(in the rows, 128 means zero)
Each path below is one point turned by a fixed rotation once a step. After each direction that follows a path, write how fast that rotation turns it, in degrees per step (0 if it stays still).
Each turn is a multiple of 5 degrees from 10 to 175, or 0.
Each row of a path follows its step; steps can be skipped.

step 0: [139 129 121 130 117 129 132 123 132 139 124 125 129 138 129 130 121 128
 119 119 124 128 134 131 123 133 128 132 128 131 127 127 129 131 131 124
 131 134 133 123 126]
step 1: [131 136 128 127 131 135 128 137 133 129 123 122 133 133 134 127 126 129
 119 123 131 128 123 125 125 137 119 123 118 133 123 136 125 133 132 124
 130 124 130 123 124]
step 2: [130 133 132 131 126 127 131 134 128 139 124 130 125 134 129 119 129 134
 127 132 116 134 124 118 132 135 129 129 120 134 133 129 135 129 126 124
 137 127 131 126 128]
step 3: [130 126 120 126 128 132 132 120 128 133 123 121 126 138 123 123 123 126
 131 133 121 132 130 128 133 132 119 129 123 127 128 136 138 138 136 127
 125 128 133 128 125]
step 4: [125 128 121 126 134 134 134 127 129 132 121 123 126 125 124 118 127 133
 122 124 122 128 115 125 120 122 126 125 132 130 122 136 132 129 133 122
 131 122 134 126 130]
step 5: [121 134 125 136 124 126 127 128 128 134 125 131 115 127 126 123 129 128
 123 126 121 122 126 127 135 124 127 130 122 129 125 136 128 142 122 127
 129 121 132 125 134]
step 6: [129 134 127 122 132 127 123 127 126 132 119 125 121 140 126 121 120 130
 131 122 129 128 125 128 138 117 124 130 135 132 132 130 133 132 129 128
 122 125 124 124 130]
step 7: [127 129 120 128 123 127 131 122 136 136 119 128 123 131 127 127 128 127
 118 131 130 125 123 125 125 122 118 135 131 133 125 120 125 124 131 132
 125 123 133 117 135]
step 8: [128 134 126 128 124 125 125 127 139 131 126 129 124 129 131 138 124 132
 118 119 130 123 126 128 132 125 129 131 129 133 127 128 131 141 130 120
 133 133 127 117 126]
step 9: [132 129 131 132 121 131 122 141 133 128 124 124 126 137 126 125 118 136
 125 125 131 131 121 123 131 131 126 124 121 134 126 125 127 130 132 134
 125 128 125 116 130]
step 10: [133 128 130 125 134 131 130 129 133 137 127 127 128 128 126 127 128 136
 120 138 127 130 129 124 132 133 124 143 122 137 135 123 136 134 135 132
 131 127 128 121 127]
step 11: [126 122 127 130 122 135 127 116 139 130 129 120 130 131 123 124 126 139
 131 125 127 136 125 132 125 128 127 126 123 135 127 127 134 139 134 121
 130 132 133 124 128]
Directions:
[128 128 127 127 125 126 130 127 128 129 131 130 129 127 131 128 127 128
 128 129 125 126 127 127 130 128 131 133 127 128 129 127 126 131 128 127
 129 128 129 130 129]  135
[130 129 127 130 125 128 128 130 122 127 129 128 125 130 126 128 125 128
 129 129 127 128 127 126 131 128 128 128 129 125 128 126 131 127 129 129
 127 130 126 128 126]  110

step 0: [128 129 121 128 123 129 127 127 125 129 132 124 128 128 129 128 133 123
 128 124 134 132 131 134 124 113 127 136 138 127 132 133 134 131 127 116
 133 119 126 123 130]
step 1: [134 129 130 126 125 126 133 132 115 132 127 131 132 127 129 132 127 137
 122 133 121 126 129 128 139 131 124 129 128 124 139 123 138 126 134 124
 127 132 122 128 124]
step 2: [135 123 128 129 128 124 121 132 140 122 126 127 127 133 127 131 120 121
 127 128 135 123 135 136 130 126 121 124 124 139 131 128 131 125 133 125
 120 129 129 137 124]
step 3: [130 128 128 132 114 135 126 127 126 134 123 124 129 128 126 129 135 126
 129 121 138 135 130 123 129 131 131 126 130 128 129 126 132 128 130 140
 134 118 132 134 125]
step 4: [132 131 135 122 127 129 133 125 126 130 123 137 129 126 125 129 123 125
 130 136 116 128 127 125 130 130 129 119 121 120 120 138 130 131 127 130
 122 126 135 132 120]
step 5: [128 128 125 129 137 132 122 130 133 125 130 122 128 123 124 132 127 123
 129 132 133 127 112 127 125 125 127 129 118 132 130 133 118 132 125 130
 127 119 126 131 131]
step 6: [124 126 138 130 123 134 136 129 123 131 132 124 119 128 125 130 140 127
 129 130 127 129 124 139 126 127 130 135 129 120 124 127 127 120 129 129
 131 124 126 118 130]
step 7: [131 127 123 130 135 117 128 125 128 134 124 127 128 116 122 125 128 128
 127 130 113 127 129 137 132 123 128 123 132 129 137 131 125 127 128 125
 126 135 128 125 128]
step 8: [132 117 124 129 130 123 133 124 132 123 136 123 125 134 126 136 121 134
 126 124 134 126 129 126 129 131 132 131 130 134 132 130 122 125 137 134
 134 129 116 130 131]
step 9: [126 125 127 134 119 127 125 125 124 119 125 137 125 135 129 130 128 125
 131 128 125 130 139 130 123 117 129 128 135 124 130 130 137 125 127 136
 131 125 136 125 133]
step 10: [133 128 120 117 133 129 123 131 119 131 120 133 130 124 127 135 123 130
 123 124 117 132 127 119 128 126 127 130 129 134 127 131 136 136 129 126
 130 125 125 136 126]
step 11: [132 124 135 126 130 134 133 128 125 119 132 125 133 129 129 136 126 123
 120 137 140 118 130 123 124 126 124 134 121 130 127 127 129 128 131 122
 124 126 133 130 127]
Directions:
[126 126 129 129 127 127 129 130 123 128 128 129 128 128 129 128 129 129
 131 131 129 129 131 127 128 130 126 130 126 123 130 129 128 126 127 130
 127 130 130 128 128]  135
[129 129 129 127 127 127 125 123 127 127 128 133 126 128 128 130 129 128
 130 127 128 128 130 126 126 130 129 127 127 131 128 127 128 128 127 130
 128 127 128 131 128]  60

step 0: [121 126 131 127 126 127 122 125 128 120 118 126 125 138 134 132 137 127
 132 126 132 131 131 118 122 138 134 136 122 122 129 141 121 119 126 129
 128 133 127 135 128]
step 1: [125 126 140 135 126 137 123 120 126 130 129 139 136 133 132 127 131 129
 120 123 126 135 122 135 132 121 126 129 129 126 132 141 121 129 126 137
 130 135 130 131 127]
step 2: [132 122 130 117 119 128 133 131 119 131 128 132 134 133 126 134 130 116
 125 117 126 129 126 128 122 121 134 130 128 137 127 127 125 116 137 134
 130 137 125 132 126]
step 3: [121 131 132 126 126 130 131 126 123 137 129 132 134 133 130 139 136 128
 126 128 132 134 134 123 119 132 128 136 117 116 116 135 122 124 132 126
 132 122 124 130 122]
step 4: [132 121 135 133 122 128 123 128 125 139 128 125 124 128 131 129 137 127
 113 120 131 139 122 121 131 124 129 135 126 118 137 133 127 125 123 137
 126 130 132 127 127]
step 5: [128 129 132 125 124 129 135 129 129 127 129 124 130 126 123 129 135 123
 123 118 119 135 133 127 112 121 136 128 124 133 128 131 118 135 129 135
 131 140 131 131 122]
step 6: [128 131 132 129 128 137 130 122 125 125 128 126 128 133 118 131 140 122
 123 133 124 126 128 119 124 134 135 135 122 126 121 137 130 118 131 139
 135 124 119 127 125]
step 7: [120 122 138 132 123 125 118 122 120 128 122 129 138 128 128 127 143 127
 123 125 128 136 129 129 124 120 134 132 125 126 134 132 132 121 120 127
 126 124 132 133 133]
step 8: [131 120 135 122 127 130 127 130 124 133 128 124 130 134 134 128 128 128
 126 122 128 139 129 130 121 127 143 121 129 132 130 139 128 133 139 139
 137 130 127 135 128]
step 9: [123 130 134 132 124 128 129 127 128 124 124 135 133 137 124 132 129 131
 115 129 132 134 126 121 118 134 132 135 123 133 122 128 130 118 141 131
 131 136 130 123 121]
step 10: [123 132 141 129 123 132 125 122 117 132 129 129 124 133 131 133 140 128
 127 119 128 136 128 128 123 118 120 122 129 123 126 130 134 116 123 131
 135 126 134 124 123]
step 11: [129 122 134 119 119 124 127 133 125 132 125 127 117 132 126 128 138 125
 124 119 124 137 129 125 123 135 132 126 128 134 131 139 118 128 131 130
 121 124 133 134 122]
Directions:
[128 125 127 129 128 128 126 131 130 130 126 127 128 128 129 126 129 129
 131 127 128 131 125 129 128 130 127 128 126 125 131 132 128 130 128 127
 127 127 130 129 129]  100
